Where one turn sends some rows of the set: a few examples, then the rows asked
Fepeb: .15 .08 .11 -.08 -.12 -.05 .16 -.02 -.02 -.24 -.13 .06 .07 .08 .02 -.07
 -.04 -.10 .07 .11 .05 -.01 .08 .03 .35 .04 -.04 -.08 .13 .13 -.13 -.12
 -.07 .22
belet: .07 -.11 .13 -.12 -.14 .08 -.05 .06 -.09 -.26 .11 .08 .06 .19 -.06 .00
 .07 .13 .34 .05 .02 .02 .10 .23 .35 .02 -.16 -.06 .05 .19 .05 -.09 -.10
 .09
leraz: .11 .04 -.09 -.16 -.20 .11 .00 .04 -.15 -.30 .13 .14 .09 .01 .03 .03 .12
 .08 .19 .05 .01 .09 .07 .20 .25 -.01 -.07 .02 .05 .15 .11 -.02 -.17 .17
defol: .16 -.11 -.07 -.18 -.08 .07 .13 -.06 -.09 -.19 -.11 .07 .06 .19 .19 .14
 -.14 .19 .01 -.06 .09 -.01 .11 .14 .12 -.01 .03 -.08 .03 .23 -.09 .03
 -.05 .15
vud: -.02 .01 .03 -.10 -.16 -.15 .01 -.05 -.10 -.15 -.21 .02 -.06 .10 .08
 -.02 -.14 .09 .13 -.06 .18 -.03 .16 .11 .40 .06 .05 -.21 .09 .13 -.17
 .00 -.04 .12
Marob: .00 -.09 .11 -.22 -.13 .12 -.06 .00 .05 -.18 .04 .15 .06 .19 .10 .11
 -.12 .15 .35 -.02 .04 -.08 .18 .11 .38 .17 -.07 -.03 .15 .13 -.01 -.13
 -.09 .05
vavi: .09 .03 .08 -.22 -.12 -.04 -.11 .00 -.03 -.17 .03 .05 -.03 .19 .16 -.16
 -.11 .16 .13 -.10 .15 -.02 -.04 .15 .44 -.10 -.07 -.09 .10 .12 -.09
 -.04 -.06 .00
fafa: .10 -.06 -.05 -.16 -.22 .09 -.04 -.02 -.11 -.13 .08 .08 .06 .20 .17 -.04
 .10 .08 .32 .02 .14 .14 .09 .25 .24 .09 -.01 -.11 .04 .17 .12 -.12 -.13
 .08
karu: .13 .05 .06 -.11 -.13 .02 .16 .03 -.03 -.27 -.01 .15 .13 .04 -.02 .01
 .08 -.07 .14 .13 -.01 -.03 .01 .06 .27 -.02 -.08 .01 .10 .13 .01 -.15
 -.13 .26
gesa: -.01 -.03 .05 -.31 -.16 .02 .04 -.12 -.04 -.23 .02 .12 .05 .15 .09 .01
 .01 .19 .10 -.07 .06 -.13 -.10 .02 .38 -.15 -.09 .02 -.06 .16 .07 .00
 -.22 .18
tif: .14 -.02 -.15 -.15 -.10 .08 .13 -.02 -.16 -.12 -.03 .08 .07 .21 .19 .08
 -.03 .12 .15 .03 .10 .13 .09 .22 .12 .03 .05 -.10 .03 .20 -.06 .01 -.02
 .04
vuvu: -.13 .14 -.15 -.22 -.19 -.18 .09 -.05 -.09 -.14 .02 .07 .01 .12 .12 -.07
 -.05 .08 .15 .01 .10 -.01 -.10 .16 .34 .00 -.04 -.10 -.05 .18 .07 -.04
 -.06 .06
puzeg: -.13 -.01 .00 -.17 -.22 .02 .03 -.12 .05 -.12 -.02 .13 .09 .14 .12 .14
 -.21 .10 .24 -.02 .03 -.13 .20 .02 .32 .19 -.05 -.01 .12 .17 -.02 -.17
 -.11 .09
bimo: .04 -.07 .11 -.15 -.20 -.06 -.02 -.04 -.02 -.23 -.16 .04 .08 .09 .09 .10
 -.11 .19 .02 -.19 .11 -.17 .10 .07 .31 -.11 -.01 -.05 .16 .12 -.09 -.04
 -.14 .26
fiv: -.13 .00 -.06 -.10 -.29 -.13 .13 -.19 -.10 -.08 -.13 .05 .09 .05 .10 .11
 -.04 .04 .05 -.05 .09 -.09 .14 .01 .31 -.06 .04 -.05 .00 .17 -.05 -.07
 -.14 .18

leraz goes to -> belet
fiv goes to -> bimo
gesa goes to -> vavi
Now find these:
defol goes to -> Fepeb
Marob goes to -> tif

